In the rows, zero is written as 128.
One turn moves each row of this set onto another row. After a few examples, where does it send each row asked below?
pokag: [147 127 153 125 114 150 129 131  98 104 105 121 128 120 143 142 101 129
 124 136 121 152 142 122 115 131]
pufa: [141 143 146 134 111 137 128 117  92 114 108 115 130 120 134 138  98 134
 129 129 122 152 129 121 125 129]
rab: [146 128 123 134 107 166 165 161 150 106 140 107 126 137 111 136 146 135
 135 105 132 130 173 135 109 121]
bofe: [142 140 119 125 100 143 153 180 163 107 135 114 120 150 114 125 127 130
 157 106 129 126 158 140 132 127]
kasa: [160 145  99 126 116 128 153 142 138 102 135  81 123 141 104 112 138 147
 128 112 144 127 157 139 146 106]
duve: [116 149 121 105 100 168 110 111 134 113 139 113 157 131 130 118 110 120
 125 119 145 140 130 159 146 128]
tafat: [138 115 126 101 108 187 117 129 125 109 135 103 135 116 157 107 123 109
 138 115 149 127 140 150 142 131]
bovub: [138 114 152 119 102 171 124 128 105 104 118 120 136 112 153 137 104 113
 125 133 128 138 146 135 116 136]
visuf: [142 126 119 114 113 180 139 128 158 114 153 107 136 132 122 122 137 121
 123 107 147 115 149 168 114 114]
lif: [117 118 126 120 129 113 155 123 126 119 151 103 118 120  83 104 115 160
 143 107 149 138 158 139 131 130]
kupa: [127  98 131 104 130 136 154 162 133 106 145 110 108 124 107 102 111 144
 163 114 147 134 168 136 124 148]
padof: [134 147 109 129 108 170 145 120 139 131 160 100 128 125 119 116 131 126
 147  88 143 109 125 154 126 119]
Pasez: [125 111 129 107 117 110 145 149 133 112 143 110 108 125 104  89 116 156
 152 108 156 134 163 143 147 133]
vez: [111 118 124 114 123 138 154 136 126 102 148 112 132 120  91 111 127 161
 130 120 156 151 177 139 117 136]
vara: [126 155 104 116  96 167 131 144 160 114 152 115 139 140 124 115 126 122
 148 103 146 120 131 164 133 127]
pural: [126 136 126 138 119 113 168 165 129 104 132 131 108 130 101 107 106 140
 139  99 139 149 160 131 141 131]
nirer: [145 134 154 124 103 141 122 143 105 108 103 127 125 125 149 133  94 126
 141 131 121 151 136 125 129 135]
luk: [134 114 139 104 121 163 116 100 143 125 142 106 139 129 126 122 106 113
 122 108 132 119 134 163 136 118]
kal: [129 131 153 118  91 146 114 139 116 114 115 126 128 123 154 126  88 112
 147 125 124 131 128 139 136 140]
sazip: [130 132 121 141 135 128 181 157 113 106 135 118 107 122  96 114 108 139
 140 101 136 147 158 124 127 134]
ribed: [140 112 132 131 132 129 168 163 125  94 130 126 109 126 107 109 117 136
 122 111 145 149 180 134 126 125]
vibuv: [144 151 106 143 108 152 167 139 129 116 144  91 126 131 100 127 145 146
 135  99 135 132 155 127 126 113]
Nomaz: [160 133 110 118 130 126 153 160 156 109 138  86 114 152 105 121 117 132
 152 110 126 116 148 143 140 118]
giv: [146 118 147 108 123 134 115 117 112 114 119 104 126 127 140 129  79 114
 135 134 119 123 125 142 136 130]
Lofi: [149 139 100 112 105 168 130 134 145 108 149  98 132 128 134  99 140 126
 133 109 161 117 140 162 144 115]
lafi: [106 124 122 117 114 145 158 160 127 106 149 120 124 120 101 110 118 152
 159 114 150 149 165 129 117 155]
Gude: [123 137 114 106 127 190 126 117 120 116 147  97 145 122 133 126 103 110
 149 118 133 131 123 144 129 140]
fur: [148 134 102 108 131 171 140 135 150 114 155  90 128 137 121 118 116 118
 150 109 141 106 128 163 124 125]
ripil: [127 129 137 114  99 166 120 117 130 134 143 109 126 120 143 108 109 112
 151  93 135 119 120 149 153 129]
Ret: [131 136 116 130 125 118 166 162 122  90 127 124 116 128 105 102 114 143
 123 115 153 157 171 133 141 126]
Karit: [154 125 155 121 121 130 123 132 106 113 105 115 118 127 142 133  84 124
 137 131 117 141 131 128 130 130]
Kugo: [137 118 124 129 150 119 173 155 126  99 133 116 110 133  93 116 100 137
 129 113 135 143 165 135 127 127]
Mamer: [153 132 147 120 110 126 120 122 101 107 100 116 126 127 141 127  98 132
 123 136 129 148 135 131 138 123]
Pazi: [129 141 137 130 105 157 128 105  88 118 125 108 138 110 138 136  99 122
 129 126 124 138 126 125 125 133]
Nuz: [139 138 136 115 102 134 112 109  99 103 116 105 140 121 143 118  99 125
 115 137 136 140 134 139 146 121]

vibuv turns into rab
Ret turns into sazip
Now these:
kal turns into giv
vez turns into lafi
luk turns into duve
Lofi turns into padof
Karit turns into Mamer

One turn moves each row of this set onto another row. After a few examples, where does it send each row asked below?
pivud: [118 130 125 134 116 144 122 111 131 122 139 139 133 150 123 124 120 138
 152  99 124 159 167 121 133 123 146 113 132 115 130 144 155 105 136 111
 119 134 110]
Lital: [139 129 121 108 130 128 118 130 123 122 137 146 137 129 118 138 151 127
 158 148 140 136 133 132 110 126 158 128  95 126 134 137 122 149 126 108
 118  95 147]
suke: [104 126 160 105 128 118 118  96 109 129 130 115 104 153 130 131 129 131
 127 137 143 135 133 129 109 157 142 111 147 100 147 136 126 136 125 132
 102 122 114]
deme: [122 149 125 131 136 110 132  84 121 134 113 117 121  96 146 140 115 122
 147 159 110 143 127 133 130 133 163 140 131 123 151 128 126 152 131  98
 111 133 136]
pag: [131 171 132 129 129 120 165 126 103 151 121 122 115 120 119 162 118 133
 128 141 139 124 124 117 146 116 128 134 143 100 126 137 145 151 129 104
 121 108 131]
Dib: [147 138  98 140 126 118 148 142 119 168 133 140 148 132 134 126 132 135
 122 125 144 121 144 133 137 130 140 144 147 161 123 150 139 129 123 135
 116 111 104]
ked: [ 98 152 144 126 124 107 150 116 117 133 138 125 124 119 141 130 125 149
 129  97 142 127 115 158 131 138 129 152 111 108 117 134 131 148 106 147
 117 135 124]
zak: [112 140  91 140 139 116 126 133 146 125 135 141 131 114 127 138 129 139
 117 106 136 112 135 128 177 129 152 161 149 133 129 131 132 120 122 113
 144 135 126]
nenar: [107 124 121  87 138 105 106 130 143 122 143 129  95 136 119 131  94 115
 131 126 133 119 133 134 105 145 162 113 120 103 132 113 112 141 131 124
 135 137 126]
gab: [124 124 101 133  98 124 118 126 141 136 139 116 120 121 112 140  91  94
 145 120 132 141 135 136 151 115 153 147 140 125 136 130 132 109 152 145
 128 140 136]
Let: [141 119 143 152 117 104 109 129 117 141 129 133 111 124 122 161 110 120
 113 134 115 120 158 106 135 181 131 119 136 121 136 133 160 141 139 106
 128 145 120]
Muvi: [152  85 118 145 142  99 116 127 128 117 140 113 133 120 139 160 128 118
 117 131 131 114 151 106 106 153 134 115 125 129 123 132 140 132 147 122
 128 143 122]
runan: [126 147 107 110 162 127 149 157 147 131 136 110 136 114 121 124 123 133
 116 125 134 126 136 143 114 114 134 128 106 113 109 129 134 153 141 114
 137 121 131]
fas: [118 149 120 125 120 105 104 130 148 133 135 145  98 112 125 106 134 153
 134 156 127 133 104 152 139 149 131 121 110 120 141 147 136 138 110 122
 106 136 123]
kap: [137 117 129  82 125 120 115 128 130 135 132 116  92 127 119 153 113 132
 133 166 139 130 135 111 117 130 132 128 159 119 130 119 126 161 134 116
 120 112 105]
zade: [133  93 134 130 116 113 104 122 116 114 137 144 112 126 117 155 120 127
 111 112 137 121 139 112 127 170 115 135 116 145 130 138 136 137 128 139
 119 157 139]
rig: [139 111 125 122 111 126 122 128 153 171 121 136 133 124 125 150 141 132
 152 138 140 146 135 133 136 117 126 133 153 117 122 144 133 114 130 132
 122 160  91]
Tavur: [ 99 156 123 145 145 116 132 130 116 154 121 124 147 123 121 136 133 125
 142 103 125 118 171 117 149 134 137 144 119 132 128 152 111 109 130 111
 104 135 115]

suke turns into nenar
runan turns into pag
zade turns into Muvi
Now these:
zak turns into Dib
fas turns into Lital
pivud turns into gab

